One turn moves each row of this set onto another row. After a few examples, where does it send each row asked below?
tobop: [ 10.4  -8.2  20.4 -11.2  -5.8  10.1   6.1 -18.2  -0.1   8.0 -16.8  23.4
  -0.2  -3.6  -3.9   4.4   7.7  24.6  18.8   3.7  17.9 -11.4  14.4  17.3]
roru: [  9.8  -7.2  21.1  -9.3  -2.2  10.5   6.8 -14.1   1.7   4.9 -17.8  25.8
   1.0  -2.9  -4.4   7.2  10.6  21.8  18.9   3.9  17.6 -11.4  14.8  13.4]
nesod: [ -1.9   5.7  -1.8 -30.1  -1.7   6.1  21.9 -32.8   6.4 -18.2 -11.5 -11.3
   1.8  -8.6  15.2  12.1  -1.7  24.6   0.1 -29.4 -17.2   0.5  -8.3  14.0]
fene: [ -4.2  15.8 -11.6  18.9   2.0   2.6  -7.1   1.7  13.8   4.0   8.2 -10.2
  14.6  -9.4 -19.6  13.1 -38.3   4.6   2.4 -19.9  -6.1  -5.8   6.4   4.3]
sopu: [-11.4  13.2  -5.9 -18.0   0.7  -4.1  30.8 -17.9   5.3 -20.7  -4.0 -12.7
   2.7 -15.2  12.7  23.2   4.2  22.8   1.1 -31.2 -25.0  -6.5  -7.1  -4.4]
Gires: [  7.8 -18.9  14.3  10.7 -11.4   0.8   8.7  -4.0  -8.7  28.5 -19.6   2.6
  11.9  -9.5 -21.3  -5.6  -5.5  12.0 -14.3 -10.2  -8.2   3.7  15.1  -0.3]
gibi: [ -4.0  -4.2   1.4 -27.5   9.6   1.1  26.0 -28.8  19.3 -25.5  -0.2  -4.4
  -0.3 -10.1  10.9  34.0  19.4  17.3   3.8  -9.9  -5.1 -13.5   3.5  -0.2]
kal: [ 14.7 -23.0  10.0   0.9 -13.5   6.0   2.6   9.6  19.6  16.2 -15.6   3.5
  24.2 -14.7 -18.6  -5.1  -1.2   0.2  -3.2   0.2  13.7  -2.0  20.9   0.0]
Guf: [  8.0 -19.6  17.6  13.9  -6.6   1.5   9.9   0.4 -12.6  25.3 -21.7   4.2
  10.3  -7.6 -22.1  -2.2   1.1   8.8 -14.4 -13.4  -8.3   2.4  13.1  -8.5]
Valen: [ 16.7 -14.5  15.2   8.5  -8.9   8.9  10.8   6.4   3.6  18.0 -27.8   4.3
  23.3 -19.0 -11.6 -13.0   0.0   0.7   0.6 -19.7   8.7   1.5  11.1  -8.1]
fef: [  5.9 -27.4  13.1   9.2 -10.3  -0.4   4.8   0.0  -0.5  25.0 -10.7   3.2
  10.3  -8.0 -26.1   1.5  -1.6   9.0 -16.6   2.8  -4.5   1.8  21.4  -2.9]
Torur: [ -3.1  10.4  -8.0  23.7  10.1   7.1  -7.4   7.7  19.4  -7.8   9.9  -0.9
  10.3 -10.3 -24.6  23.2 -23.5  -2.3   0.1 -14.8  -4.3 -10.2   9.0 -12.4]
Nosi: [ -0.1   5.1  -8.0  22.2  11.2   7.0  -5.1   8.6  23.5 -11.6  -1.8   3.1
  18.6  -9.9 -26.6  19.8 -22.1  -8.4   0.5 -18.7   3.2 -12.4  10.4 -14.1]
lome: [  0.7  10.1  -4.5  26.7  13.7  10.8  -0.2   6.7  14.6  -8.3  -8.1   2.7
  18.8 -11.6 -23.5  16.4 -21.3  -8.9   3.3 -29.9  -0.6  -8.2   3.8 -18.2]
lomu: [-11.5  10.2  -9.6 -22.5  -5.3  -8.0  27.8 -24.1   6.0 -17.6  -0.6 -17.5
   5.2 -12.7  13.6  18.8  -3.3  27.0  -0.4 -25.5 -23.2  -4.2  -4.5   6.1]
zuv: [ -0.5   2.5 -10.9  17.1   6.5   4.9  -8.4   5.0  27.0  -5.8   4.2  -3.6
  19.8  -8.0 -26.9  17.3 -30.1  -5.0  -0.8 -12.7   3.4 -10.1  14.2  -2.2]
gil: [ -0.9  20.2  -4.9  27.1  10.4   8.3   1.3   3.9   6.2  -0.2  -2.0  -0.9
  12.1 -11.7 -19.3  13.6 -25.9  -1.0   2.3 -31.9  -7.6  -5.5  -1.3 -13.9]
luvo: [  4.2 -25.6  15.8  11.9  -6.8   1.7   6.4   3.9  -0.4  22.1 -13.6   7.1
  10.7  -7.8 -26.6   6.1   3.9   7.6 -18.8   0.7  -6.4  -0.9  20.6  -8.9]
digig: [ -5.7  -6.0  -6.4 -34.1  -2.0   3.2  12.0 -25.7  24.8 -26.6   4.5  -7.1
   0.2  -4.5   5.4  28.2   4.7  22.8  -3.8  -3.7 -10.7  -5.7   7.2  13.0]
zire: [  2.6  14.2  -6.0  23.1   9.9   9.3   3.3   1.1  10.0  -1.4 -11.3  -3.0
  20.0 -12.1 -20.1   7.9 -31.0  -5.2   4.2 -38.4  -2.9  -5.8   0.7  -9.0]
Tas: [ 16.2 -18.7   9.5   1.4 -15.6   6.2   4.4   4.8  13.5  21.0 -18.1  -0.9
  24.4 -16.1 -15.6 -10.9  -8.3   2.9  -0.9  -5.7  13.0   0.1  19.3   5.7]
demib: [  1.1   6.0 -13.9  17.2   2.4   5.4  -7.0   0.4  21.2  -0.2   1.2  -8.7
  19.1  -7.4 -24.2  10.2 -39.3  -1.6   3.2 -18.8   1.7  -6.5  11.5   4.4]
Mib: [-13.5   1.9 -10.4 -23.4  -2.5  -8.8  20.7 -16.4  21.3 -25.3  11.7 -13.3
   4.1 -10.2   6.5  31.3   5.2  22.0  -4.8  -6.7 -18.2 -10.7   5.7   2.2]
kovub: [ -3.1   0.6  -5.9 -34.9  -5.2   2.7  17.2 -31.5  16.6 -18.4  -1.4 -12.7
   1.4  -6.8  10.0  17.1  -5.5  25.7  -1.9 -14.9 -11.8  -1.5   0.0  21.4]
dogi: [-13.7   6.8 -11.8 -25.2  -8.1 -10.2  22.6 -21.4  15.6 -18.5   8.9 -18.3
   4.9 -10.7   8.9  23.8  -1.4  26.8  -1.6 -12.7 -19.9  -6.9   3.5  10.2]
Vomiv: [  2.6  12.6 -10.6  18.7   2.9   6.8  -1.5  -0.6  12.9   1.7  -7.9  -9.5
  22.6  -9.3 -20.0   6.4 -40.2  -2.7   4.7 -30.5  -0.3  -4.3   3.6   2.6]
bekaz: [ -6.4  -5.0  -1.9 -29.9   6.0   7.9  16.4 -21.1  23.0 -33.7   2.2  -0.8
  -2.7  -8.2   4.7  34.6  17.3  16.8  -4.0  -8.2 -10.6 -10.4   3.4  -1.8]
tig: [ 15.5 -15.5  11.8   4.2 -13.9   7.3   7.3   4.7   6.9  21.8 -24.8   0.2
  23.5 -16.8 -13.0 -14.3  -8.5   4.8   1.2 -14.4   9.8   3.4  11.3   2.5]
bogul: [ -3.4  13.9  -6.0  27.1  14.2   8.6   0.1   7.8  12.6  -6.8   2.5   3.4
  10.0 -12.5 -22.8  20.3 -20.1  -2.0   0.2 -23.9  -5.8 -10.4   3.8 -19.6]
subi: [ -2.9   6.4   2.5 -25.1   6.5  10.2  26.0 -28.4   5.0 -24.8 -14.4  -2.3
  -1.1 -12.2  12.6  18.2  10.0  19.9   1.6 -33.5 -16.2  -2.6 -11.7  -1.6]
dugiv: [ -4.1  -3.6   0.4 -31.2   4.4  -0.8  23.0 -30.8  24.2 -21.9   4.4  -8.2
   1.7  -8.2  10.6  31.1  10.4  21.3   4.2  -6.5  -5.3 -12.4   5.9  10.4]
Gelu: [ 10.1  -6.8  24.2  -8.2  -0.4  12.1   8.7 -13.5  -1.5   3.3 -19.9  28.7
  -1.5  -4.7  -4.4   6.7  13.6  22.6  20.3  -0.6  18.7 -11.5  14.5   9.7]
zesuz: [  7.7 -24.0  17.7  13.6  -5.0   3.0   9.4   3.5  -8.4  21.8 -18.6   8.9
   9.3  -8.9 -24.9   3.3   4.8   6.5 -15.6  -8.3  -7.5   0.0  16.6 -12.9]
luziv: [ 10.1  -4.7  21.9  -8.3  -3.7  12.2  10.0 -17.5  -5.1   8.6 -23.3  23.3
  -1.0  -4.6  -1.2   2.7   7.6  23.0  20.8  -4.4  18.5  -8.2  10.7  14.7]
gelo: [ -2.7  19.3 -10.0  21.6   5.8   5.0  -1.7   1.2   5.8   3.3   0.3  -8.3
  13.6 -10.5 -18.0   9.7 -36.4   2.5   2.7 -30.0  -9.7  -4.0   0.5  -2.4]
bako: [ 10.4  -5.3  24.1  -6.7  -1.3  12.4  10.4 -14.5  -4.0   5.7 -22.7  25.8
  -0.5  -6.0  -2.9   5.2  11.3  23.1  18.8  -4.1  18.0 -11.2  10.7  11.0]
dus: [ -5.6   0.4   4.2 -23.7   9.7  12.2  21.9 -22.0  12.3 -33.8  -8.7   2.0
  -2.1 -10.5   7.2  29.1  19.0  15.7  -3.2 -22.0 -13.9  -6.9  -4.4  -9.5]
segit: [ -5.5  11.5 -10.9  18.5   6.5   4.5  -9.3   4.5  20.1  -2.3  13.1  -5.6
  12.8  -7.9 -24.2  19.4 -32.4   2.7  -1.2 -11.4  -3.5  -9.3  10.3  -2.3]
toz: [ 15.9 -17.1  16.7   9.4  -6.8  12.1   9.7   9.7   8.9  14.0 -27.0   7.6
  22.3 -17.3 -15.4  -5.6   7.0  -3.1  -1.0 -13.9  11.8  -1.6  14.6 -13.1]
dif: [  6.2 -23.5  11.7   8.1 -11.3  -0.3   5.0  -2.3  -4.5  29.4 -13.9   0.5
  12.5  -8.1 -23.3  -3.6  -7.8  12.3 -15.8  -2.2  -7.8   2.9  19.3   2.7]
viram: [ 14.6 -22.0  13.5   5.4  -8.1   8.5   4.7  11.8  15.2  12.1 -18.4   8.3
  22.0 -18.0 -18.3  -2.2   6.3  -2.7  -1.4  -3.8  13.3  -4.3  19.6  -9.4]
Puvor: [-15.2   3.1  -5.1 -18.4   3.8  -4.9  24.8 -13.2  18.2 -29.4   7.2  -7.7
   3.0 -12.3   4.3  34.5  14.2  18.5  -3.5 -13.4 -20.0 -12.1   3.6 -10.1]
Gume: [  9.0  -4.9  20.4 -10.6  -4.8  12.5   7.2 -17.8  -2.4   9.9 -20.4  21.2
  -0.4  -3.1  -3.8   1.5   4.4  25.5  19.9  -0.5  17.7 -11.4  14.0  16.3]
bine: [-14.0   7.6  -3.1 -15.8   5.2  -3.9  29.6 -15.3   9.4 -26.6  -1.5  -6.8
   2.7 -15.2   9.0  30.0  14.6  19.1  -0.9 -26.2 -21.3 -10.7  -3.1 -13.2]
dezo: [ -1.7   3.9   0.5 -27.6   2.5   0.8  28.6 -37.1  11.1 -13.4  -6.9 -12.5
   2.5 -10.3  17.1  19.5   4.0  23.1   8.0 -24.1  -9.0  -7.9  -4.2  14.6]
labu: [ -1.1   5.7   4.3 -24.9   9.1   1.5  32.7 -34.5   6.5 -18.0 -10.0  -7.1
   0.6 -12.5  18.4  23.4  12.2  21.6   6.1 -28.3  -8.8  -8.2  -5.3   2.8]
Leze: [ -3.6  -0.6  -1.9 -32.0   1.1  -1.9  23.5 -35.4  17.7 -14.4   0.4 -12.8
   2.1  -7.6  13.8  25.0   2.9  24.9   6.2 -13.3  -7.7  -8.7   3.0  17.6]
Gida: [ -2.6   0.5   4.5 -23.3  11.9   4.3  30.2 -29.6  13.1 -22.4  -6.6  -2.5
   0.4 -11.5  14.5  30.4  19.3  17.0   5.1 -23.0  -8.7 -13.2  -3.0  -5.3]

roru goes to tobop
zire goes to lome
fef goes to dif
Now find these:
kovub goes to nesod
labu goes to Gida
viram goes to kal
lomu goes to sopu
gelo goes to gil

